(in the rows, 128 means zero)
First come named turns, each shown by rows before and after it. For each pair of rows after them, which turns, in which order, take the first row to the second? The first pair is done for you.
turn Tava:
[120 130 141 131 128 145 137 135 110 140 138 117 122 131 142 130 110 118
 129 125 126 147 111 128 123 133 141 130 118 143 117 132 129 125 131 134
 134 106 145] -> [117 132 130 133 119 142 128 138 115 138 141 134 140 119 145 133 111 116
 138 121 132 144 110 130 132 133 145 118 122 138 136 143 125 124 142 131
 131 113 147]
[172 147 139 131 121  97 116  91 157 114 142 137 142 144 116 141 112 117
 107 100 153 126 145 139 136 117 131 120 128 147 131 114 109 128 147 131
 110 140 125] -> [184 150 141 109 108 101 132  87 153 120 132 130 146 146 119 134 102 130
 105  99 154 124 129 135 145 118 128 129 131 146 137 119 103 120 146 129
 117 153 137]
[ 82  75 124 124 127  90  87 152 158 121 133 128 178 102 108 132 129 160
 151 152 165 103 136 128 127 228 159 125 109 132 155 119 132 137 127  96
 161 102 148] -> [ 81  74 124 115 136  93  96 154 141 118 124 129 181 146  97 126 129 156
 134 140 156 110 168 108 118 215 148 149 102 172 128  93 126 143 108 112
 150  78 158]
turn Tak:
[129  85 156 155  74 149 163 102 142 151 130 108 122  88 140 104 115  99
 146 133 118 148 106 114 139 129 151 126 121 125 145 132 131 123 128 152
 141 109 139] -> [145 101 141 130 111 135 163 119 135 153 118 139 141 173 118 123 117  98
 121 103 106 132 165 110 120 130 120 148 116 152 111  83 114 145 118 162
 135 117 130]
[140 136 105  95 167  98 152 113  94 153 129 146 102 148 120 155 128 116
 122 154 115 137 146 152 131 182 125 144 115 216  79 133 135 111 158 156
 127 141 119] -> [124 116 106 132 164  86 129 129 133 124 137 173 100  89 141 150 142 119
 144 158 121 113 136 177 145 197 147 114 126 158 110 155 144 119 179 154
 122 156  99]
[ 71 136 121 159 138  75  71 179 179  94 131 200 139 140  86 135 140 131
 119  99  99 110 161 168 121 118 147 123 164 124 148  90 160 169 138 120
 123 166 107] -> [ 76 139 139 138  62 117 119 124 130 135 112  95 105  69 113 109 119 131
 157 146 109 176  40 151 147  84 170 137 161 142 164 165 166 117 106 131
 161 140 141]
[124 119 121 115 143 140 143 119 105 152 126  92 122 153 115 105 116 103
  96 128 131 152 124 103  88 123 127 148 114 168 114 103 132 118  99 142
 135  83 142] -> [100 101 127 150 171  99 108 162 149 109 146 145 132 128 117 129 143 101
 105 119 141 108 163 129  90 140 143 119 129 120 128 100 145 142 133 129
 114 106 109]
turn zer:
[191 212 146 111 186 131 143  83 138 201  65  82 124 178 145 114 137 124
  90 141 134  99  67  91 126 131 125 129 104 187 134  87 116 115  93 164
 133  94 101] -> [171 204 147 136 168 143 139  75 132 197  69  50 106 130 169 106 135 124
 106 157 138 106  25  98 135 131 136 113 107 163 160 133 124  91 103 157
 137  94  96]
[ 98 104 121 156 119 142 131 141 115 121 134 126 124 135 124 115 154 118
 134 125 114 150 104 136 123 123 152 152 138 160 127 103 133 114 119 129
 125 104 150] -> [106  97 117 136 108 144 124 124 128 132 128 128 130  93 129 129 156 136
 145 131 118 141  96 138 154 125 157 134 144 117 149 132 127 116 137 120
 136 140 154]
[147 124 124 104 185 118 134 141 140 124 100 154 140 175  91 148 122 113
  86 110 119  97 202 139 108 119  86 153 136 121  89  68 140 151 109 157
 130 120 129] -> [111 111 135 182 151 139 151 143 128 117 126 115 102 123 116 100 113  90
 105 138 113 145 127 132  90 119 110 134 126 153 112  79 162 113  87 176
 117  46 146]
[134 186  83  65  79 116 129  79 142 177  85  97 126 142 135 136 125 173
 191 130 139 170  68 122 142  85 136 160  99 121 111 169  91 100 132 148
 163 170 116] -> [132 189  70  56  97 114 128  81 133 176  82 112 126 193 111 135 121 170
 169 113 132 178 107 113 131  87 123 175  91 156  88 133  80 121 121 157
 153 147 110]
turn Nudid:
[102 119 148 174  88 145 157 123 132 117 127  72 115  51 154  90 111 107
 170 148 137 163  52 118 146 126 168 113 123  96 169 158 149 101 116 129
 127 103 130] -> [106 120 137 179  90 159 159 124 124 125 127  73 110  62 152  79 105 104
 160 148 135 173  51 105 130 125 164 118 121 121 159 146 146  94 108 136
 127  88 138]
[124 111 122 158 164 122 117 156 124 107 136 132 122 142 138 110 129 109
 114 134 122 139 128 125 119 130 126 129 122 156 120  91 125 139 100 128
 114 100 124] -> [146 119 123  89 143 130 129 121  95 135 117 107 123 156 129 130 120 125
 111 145 123 147 117 120 134 117 119 145 114 162 107 111 119 142  99 116
 127 128 137]
[111 128 110 108  90 106 109 126 150 151 130 133 123  99  95 144 156 129
 126 141 130 109  99 119 103 111 111 118  92  95 123 191 138 166 155 116
 115 191 108] -> [ 82 112 119 161 100 100 109 158 161 126 159 162 112  95 100 123 157 108
 117 134 127 110 111 128  80 126 112 113  82 108 133 160 150 168 151 120
  98 154 107]

(2 to 3 turns a pair)
[138 116 119 109  86 156 190 113 120 130 139  74 106 113 140 100 123 156
 119 133 132 149  51 118 123 149 157 135 138 130 126 157 124 100 104 136
 134 106 166] -> [175 137 116  54 116 127 177 109 120 130 118 117 134 189 106 132 123 175
  98 104 127 119 132 114 129 146 132 153 139 130  91 119  97 138 115 126
 124 161 159] -> zer zer
[109 135 105 133 167 105  87 165 167  83 154 206 171 176 132 160 171 115
 114  91 136  90 201 139 109 110 112 108 132  98 125 100 150 155 151 136
 109 147  79] -> [ 68 116 108 179 105 156 131 124 135  93 161 108 124  65 166 104 146  96
 158 151 139 167  64 126 118  90 145  89 127 115 165 169 175  91 125 147
 134  83 118] -> Tak Nudid
[107 137  86 200 114 162 133 183 118 111 149  87 116  77 142 111  78  96
 104 152 143 161 110 138  97  87 134 137 133  93 111 152 154  83 137 141
 115  54 150] -> [107 131  86 212 145 137 123 215 135  95 171 141 128 102 133 122  89 101
  95 124 136 125 165 153  87 104 132 137 135  83 117 120 150 111 151 142
  93  65 130] -> Tak Tak
[100 102 150 190  79 172 137 166 199  79 169 154  52   0 177 146 105 157
 100 198  91  63 100 149 176 160 125  81 133  63 181 156 170 123 208 117
 102 193 127] -> [117 113 135 177 152 172 156 199 163  89 169 204  53 178 122 140  94 145
  19 136  65  72 223 114 102 162  62 153  87 192  92  16 147 147 141 160
  64 116 118] -> zer zer
[ 58 105 109 221 173 100  91 169 156 111 143 169 116 142 118 114 148  88
 135 111 137 111 153 116 110 138  77 114 112 141 125  81 140 112 154 153
  96  96  97] -> [ 80 120 126 156  97 144 149  91 104 162 109  65  89 106 132  93 122 114
 159 149 137 183  50  93 141  97  84 135 100 160 126 143 128  62 117 153
 141  92 145] -> Tak Nudid
